rotation ticks, each row followed by its count of ticks
The counts run from 0 to 138.
[-36.6  11.4 -32.1  -6.7  17.8  18.8 -10.9  25.6   2.0   4.2 -16.3 -36.0
   6.0   3.5  10.7  14.1 -17.1 -26.8  19.5 -38.0  -5.1   9.3  21.6  24.2
 -28.5 -48.2  -1.6 -47.1 -28.5  -3.4  -5.8  -7.8 -57.8]
22
[-27.2  11.6 -61.0  23.1  11.4 -18.8  -9.7  22.8  -4.2  -1.5 -11.6 -19.7
  25.1 -18.5   9.9  12.4 -19.3  -2.7  29.4 -23.6  -8.0   8.0   2.1  10.2
 -58.0 -34.5   0.0   9.2  -2.7  -3.3  -0.9 -16.6 -77.9]
24
[-51.7   3.5 -23.5 -15.8  15.1  22.6 -11.5   8.2   7.1   4.2  40.1 -47.2
  33.7 -17.1  -6.4 -13.0 -23.5  20.0   0.0  -8.2   6.5 -24.6 -17.9   1.9
 -22.3 -33.1  -1.9 -26.3 -12.4 -14.8 -21.1 -35.6 -47.4]
17
[  4.2  -0.6 -50.5  26.1 -34.6 -25.1   0.9  36.8  10.7  -4.4   0.1   6.7
  -0.2  -3.3  37.7  16.2  -8.2 -15.7  -4.4 -17.1 -21.6  -7.7 -17.0   4.6
 -57.3 -33.6 -18.5 -28.5  -1.9 -29.2  14.1 -17.4 -44.0]
26
[-21.8 -21.9 -26.3  -0.6  -6.1  35.9   6.8  22.4   3.7  19.1  20.3 -40.4
  -6.8 -22.6  12.8  -5.2 -20.9 -11.0  10.0 -25.2   7.4   0.4  -5.4  17.0
  -0.3 -45.6 -34.6 -55.7 -22.0  -7.2   3.1 -57.7 -31.9]
95
[-37.9  -5.4 -29.1 -31.7   4.9  42.1  -9.7  13.0  12.5  12.2  33.4 -36.2
  28.0 -12.8  25.1  -6.1 -32.7  14.9  -9.1   0.7  -6.1 -14.9 -13.4   2.0
  -8.6 -47.4 -13.6 -47.2 -18.0 -17.4 -16.4 -30.7 -39.7]
16
[-26.8 -14.1  -9.4  27.1   4.0 -21.2   8.3  34.2 -21.6  -4.2   7.7 -40.6
  14.2 -19.2 -12.9 -20.9 -13.4 -12.2   2.6 -46.8  25.9  -9.6  -8.8  15.8
 -60.1 -11.2 -24.4   0.4 -11.3  -2.3   1.6 -49.0 -45.6]
98
[-13.3  -9.2  21.1  19.3 -18.1 -16.9 -15.4  19.7 -10.3  -4.4  31.3   0.3
  28.1  17.3  59.4 -42.3 -32.5  10.7 -53.1 -10.1  -8.0   2.1   2.3   2.9
 -48.8 -32.0 -33.8 -31.3   1.2  -0.7  -6.4  -4.4  -9.0]
118
[-39.8   6.2 -21.9   9.1  -5.2  13.2  23.3  -1.8  24.6  -7.6  24.7  -1.7
  35.5  33.7   6.2  23.5 -19.2 -19.5 -47.7 -23.2  -7.5 -11.7 -18.1  -3.9
  -7.0 -42.1 -10.5 -43.2 -32.6 -33.2  33.5 -18.2 -29.5]
138
[-40.9 -20.2 -41.1  20.3  23.8   0.5 -24.2  -0.6 -15.4   8.6  31.0 -13.1
  73.6   3.6  -6.9 -27.1 -27.0  -5.2  -1.5 -10.8  -1.9  -8.4   4.7  26.7
  -5.6 -28.1  -7.1 -11.4 -11.7  23.7  -6.8 -44.1 -24.3]
91
[-19.6 -30.1 -14.4  10.0 -30.0 -13.4  -3.7  -8.1  16.3 -13.7 -25.9   9.7
  46.0  -8.4  39.0  -5.2  -8.0   1.5  -1.6   4.8  -3.4   3.3  17.0  -6.6
 -59.5 -14.8 -30.2  21.4  12.5   5.7   3.6 -53.8 -37.0]
74
[-16.1 -10.0   7.4  17.7  -0.7  12.3 -23.0  52.3   6.2 -30.1   9.5 -20.1
   1.4  -5.0   8.5  -9.3 -30.5 -22.6  -4.1 -48.3   7.6 -29.7  28.8  21.2
 -46.1 -39.1  -5.0 -49.4 -10.0 -19.2  -5.2 -16.5 -36.1]
20
[-64.3   3.4 -35.9   5.2  23.0 -12.8   7.6   0.7   4.8  18.6  17.8  23.9
  33.4  29.9  -6.8  11.4 -14.0  -9.4 -27.4 -29.1 -18.2  -1.6 -17.2  24.5
   1.8 -38.8 -26.8 -23.8 -29.0 -19.8  15.0 -33.2 -17.9]
59
[-34.5   1.7 -33.1   4.0  -0.9 -12.0  11.1  18.3   1.5  12.8  12.9  38.5
   2.1  24.9  12.3  13.6 -22.6  -4.8 -41.0 -25.4 -27.1  -5.5  -8.1  30.0
 -11.7 -56.8 -31.8 -40.1 -29.1 -32.2  11.7 -25.6  -4.0]
58
[-13.0   0.3 -32.2  30.6  -5.0 -28.3 -14.9  25.2 -32.8  12.7  16.0  12.3
  39.8 -15.3  25.8  -0.5 -45.8  26.9 -11.8  17.5  31.0  -0.2  -7.4  12.8
 -40.1 -30.0 -34.5  -0.3  12.5  -8.3 -12.0 -44.3 -14.1]
86
[-23.4   4.7 -39.9  28.8  -7.2 -43.1 -10.1  27.6  -6.0   3.5  11.6  44.8
  10.9  -6.2  30.2  -4.7 -28.0   9.1  -6.5 -12.4  -4.2  -7.5  -0.7  23.7
 -37.3 -50.8 -37.3  -0.9  15.2 -49.1  -2.3 -30.4 -23.5]
56
[-25.5  14.8 -42.1  -0.4 -10.5  -7.5  18.4  12.9  11.6  13.6 -11.9  -9.6
  22.8  25.8   1.8  30.9  -7.4  -9.1 -28.3 -20.8 -33.0  -9.7 -33.0  -6.0
 -36.2 -41.7 -19.4 -47.9 -32.5  -9.0  22.8 -10.1 -36.1]
28
[-14.2 -20.2   0.3  -9.1 -29.7  28.2 -14.0   4.6  26.8   7.5  -2.3   2.3
  22.8 -12.2  59.7 -21.6 -12.4  27.0 -12.9 -13.8 -35.1 -18.1   2.8  -3.4
 -27.0 -46.3 -59.1 -32.8  10.4  -8.4   0.3 -17.7 -23.9]
45
[ -9.4  -4.3 -20.3  13.8 -10.5  -9.1 -16.4  42.8 -19.5   5.8  25.3  22.0
  25.6  14.6  31.4  -2.4 -50.1  -2.9 -34.8  -0.2  -4.5   1.8  -1.8  25.6
 -21.5 -41.8 -28.4 -55.9 -18.0  -5.1  -7.0 -46.9   8.4]
88
[-29.5  -4.7  -2.2 -34.5 -25.4  11.2  26.7 -16.3  17.3   4.0 -27.7   5.6
  26.5  10.0  10.5  10.4 -21.8  15.7 -30.7   2.5   0.8 -14.4  -5.7 -29.3
 -29.9 -42.3 -38.3 -31.2 -36.1   9.1  -5.8 -56.0 -16.4]
77
[-46.8 -19.9 -15.7   4.2  12.1   3.6 -24.7 -14.2  -4.0  -1.9  30.2 -20.7
  58.2 -12.0  21.4 -53.3 -22.6  14.3   8.0 -12.3 -20.9 -12.4  26.3  -3.3
 -21.5 -42.5  -4.0   4.2   9.6  15.3 -19.0 -17.3 -50.9]
122
[-21.1 -17.2  -1.7 -13.1 -15.0  16.7  -5.6  15.0  19.4  -5.6  24.8  -9.6
 -17.2 -21.5  28.5 -23.5 -29.2   6.6  -1.9 -13.9 -15.9 -16.0  15.4  -8.0
 -16.0 -72.2 -24.5 -47.5  -4.4 -28.2 -16.4 -19.3 -41.7]
125
[ -3.7 -38.4 -27.7  18.8 -22.6  30.5  -6.3  26.7   6.5   3.7  28.5 -25.7
   6.1 -21.2  32.0 -12.9 -24.2 -18.4  10.8 -20.3   0.5 -12.8   6.4  20.8
   2.3 -42.1 -35.6 -54.3  -8.5 -14.2   8.4 -50.7 -27.5]
94
[-22.5  12.1   1.0  19.5  -5.1 -22.7   1.1   3.0 -17.9  -3.8  14.3  -4.7
  39.1 -10.1  15.4   4.4 -51.5  22.6 -23.6  16.5  53.5   5.0   4.3 -36.6
 -41.6 -41.4 -17.4  11.7  10.6 -24.7   2.0 -15.1 -43.6]
6
[-51.7  14.5 -25.5   0.7  29.3  -0.9 -24.7  -6.4 -23.4   6.5  29.2 -11.5
  68.8  25.5  22.7 -10.7 -42.3  11.2 -32.6  11.6   2.5  13.9  15.1  12.7
 -27.1 -30.3   8.3 -16.5 -17.0  20.7  -7.1  -7.6 -31.6]
11
[ -8.3  -3.5 -13.2  14.5 -40.1  -9.9  41.2  -7.1   8.7  14.3 -11.8  -3.8
  15.1  20.3   7.4   7.7 -22.2  -7.5 -35.3 -17.1 -15.4 -12.4 -31.4 -33.8
 -11.2 -56.2 -36.1 -55.1 -27.9   1.4  33.8 -27.6 -32.2]
107
[-42.3 -23.4  14.7  17.4  -3.7 -12.0  20.0  24.5   7.6 -17.1   8.0  -9.2
  21.3  -8.0  30.3  -4.7  -3.7  -8.8 -24.3 -35.1  40.4   6.7  -0.3  30.2
 -64.8   2.3 -43.0  15.4  -5.4 -23.0  20.9 -44.0 -20.4]
68
[-62.6  -3.0  -4.3  -2.6  19.2   9.7 -21.5 -18.6  -4.6  10.5  18.5 -25.5
  53.1  11.4  17.4 -49.8 -24.6   7.5 -17.9  -8.9 -30.4   2.6  14.7   1.2
 -14.4 -42.9 -10.4 -18.3 -10.8  24.3 -16.7  -5.9 -44.6]
121
[-36.3  19.3 -50.8   2.3  26.0   0.9 -12.1  14.7  -0.8  12.7 -18.4 -31.9
  16.4  -9.6   5.6  13.7 -15.3  -9.7  23.6 -26.8  -4.4  20.6  10.1  15.1
 -43.4 -40.0   4.7 -18.6 -17.1  -3.7  -2.2  -9.9 -74.7]
23
[-36.6  16.5  -1.5  12.8  14.7  -2.9   2.8 -21.9 -25.1  27.4  15.7 -28.8
  31.5  -1.8  37.2 -17.1 -38.5  34.0 -27.9  10.7  30.4  33.8 -12.2 -20.0
 -19.8 -38.5 -27.9  -0.4  -6.2  -1.7   4.0 -10.4 -40.9]
115
[-21.8 -36.1 -34.9  37.6   1.5   6.8 -25.2  18.2 -10.3  -1.6  36.2 -14.0
  59.1  -9.5   6.1 -29.2 -25.4  -8.3  18.9 -16.6   5.2 -16.3  13.5  27.3
 -13.1 -22.0 -16.7  -7.1  10.2   9.7  -1.1 -49.1 -31.8]
92
[-25.4  -0.6 -34.1  19.2 -16.7 -29.1   0.3  33.4   4.0   8.1  14.4  44.7
   5.4  11.6  31.6  12.2 -24.8   4.9 -19.2 -20.7  -9.2  -4.7  -3.7  25.6
 -20.9 -53.3 -39.1 -24.1  -3.8 -43.8   8.0 -27.9 -11.2]
57
[-33.6 -33.6  15.5  11.7 -17.5   3.0  15.7  23.7   5.8 -23.4  -8.0  -7.3
  12.1   8.7  42.1  -3.9  -9.8 -20.9 -36.6 -40.0  20.6  18.3  15.7  29.2
 -56.9  -3.7 -41.8  -7.2 -17.4 -12.3  20.9 -34.1 -12.4]
69
[-58.5  15.1  -8.3 -19.3  25.1  -9.2   2.6   6.4   1.9  10.0  15.1 -25.8
  -1.0  -8.6 -13.5 -13.1 -30.6  14.5  -1.6 -24.4   4.7 -14.7   1.5  -9.8
 -33.7 -57.0  -7.2 -23.9 -20.7 -17.0 -21.1 -21.6 -60.4]
127
[-46.1  -5.0 -20.5   6.5  17.2  -8.2  13.3  24.3 -15.8  11.4  13.8 -51.4
  10.0 -21.5 -18.3 -14.4 -12.5   0.1   9.2 -34.3  22.0  -4.0 -23.8   9.9
 -35.7 -21.2 -26.3  -7.8 -26.0  -3.5  -8.5 -51.3 -49.2]
97
